128 stands for zero in the data rows.
Here are some points:
[255 109 149 124 123 168 167 122  73]
[107 117 159 125 135  86 101 109 206]
[ 75 125 181  86 153 107 146 131  94]
[204 153 187 153 118 104 158 171 102]
[101 137 140 117 111 162 138 136 194]
[ 88 121 148 131 132 129 127  79 144]
[ 41 171 192 127 132  46  82  94 246]
[183 123 124 109 126 137 137 179 213]
[139  72 217 167 124 114 132 100 139]
[119 127 142 115 118  92 160  79 146]
[112 124 124 179 153 140 197  88 250]
[222 140 160 114 125 108 167 115  60]
[167 103 130 115 135 147 129  96  96]
[154  69 255 113 160 208 150 154  52]
[114 182 160  81 105 161  82 154 158]
[106  97 200  88 129 110 122 168 133]
[123 100 156 101 155 103 146 150  90]
[114 110 101 107 102 164 128 175  44]
[107 185 132 130 131 119 151  94 100]
[134 160 139 120  72 131 110 149 154]
[129 130 127  97 137 195 136 177  91]
[124 131 141 126 116 136 130 121 252]
Here are 10 more points, each followed by its number:
[109  72 145  65 124 101 212 162 104] 0
[139 106 103 151 112 132 112 127 117] 1
[163 167 177 147 102 159 190 176 166] 2
[ 84  73  98 147 171 155 100 101 148] 3
[ 68 134  93 166 165  71  60 101 178] 4
[121 116 104  37 125 151 213 106 124] 5
[238 167 124 134 132 185 179 146  78] 6
[187 135 237 133 131 187 162 146  74] 7
[128 166 114 126  80 170 144 138 114] 8
[105 109 112 137 116 129 124 171 115] 9
Which of these numbered points is nearest to each point below, looking only along the 3 directions in which the first points spread most? Its number follows each.
[ 46 159 105 190 155  86  50  14 216] > 4
[127 131 174  45  53 131 154 194 126] > 9
[113 138  99  90 110 138 177 183  78] > 8
[118 135 138 152 153  43 115 118 140] > 3
[233  61 145 132 121 191 124 204 111] > 6
Here are 10 other points, each followed by its number:
[ 91 133 102 234 116  85  89  75 206] 0
[126  94 111 173 255 126 100   8 138] 1
[ 99 118 116 120 180  97 115 111  79] 2
[ 90 223  90 146  96 119  98  99   0] 3
[119 123  97  49 157 106  92  94 115] 4
[224 114 146 204 149 185 127 163  60] 5
[113 111 123  91 107  80 175 131 147] 6
[ 69 134 118  52 171 126 131 130  96] 7
[108 115 100 184 107 124  53  99 211] 8
[ 89  94  95 127 213 110 129 127 135] 9
The same question for these:
[ 72 184 116 138 158  86 105  44 175] > 0
[137 117  92 118 147 156  56 158  38] > 3
[ 85  64 128 150  58 152  89 144 148] > 4
[125 116 127 136 178 131  68 144  86] > 2
[ 78 133  49 169  37  89 104 199 135] > 4
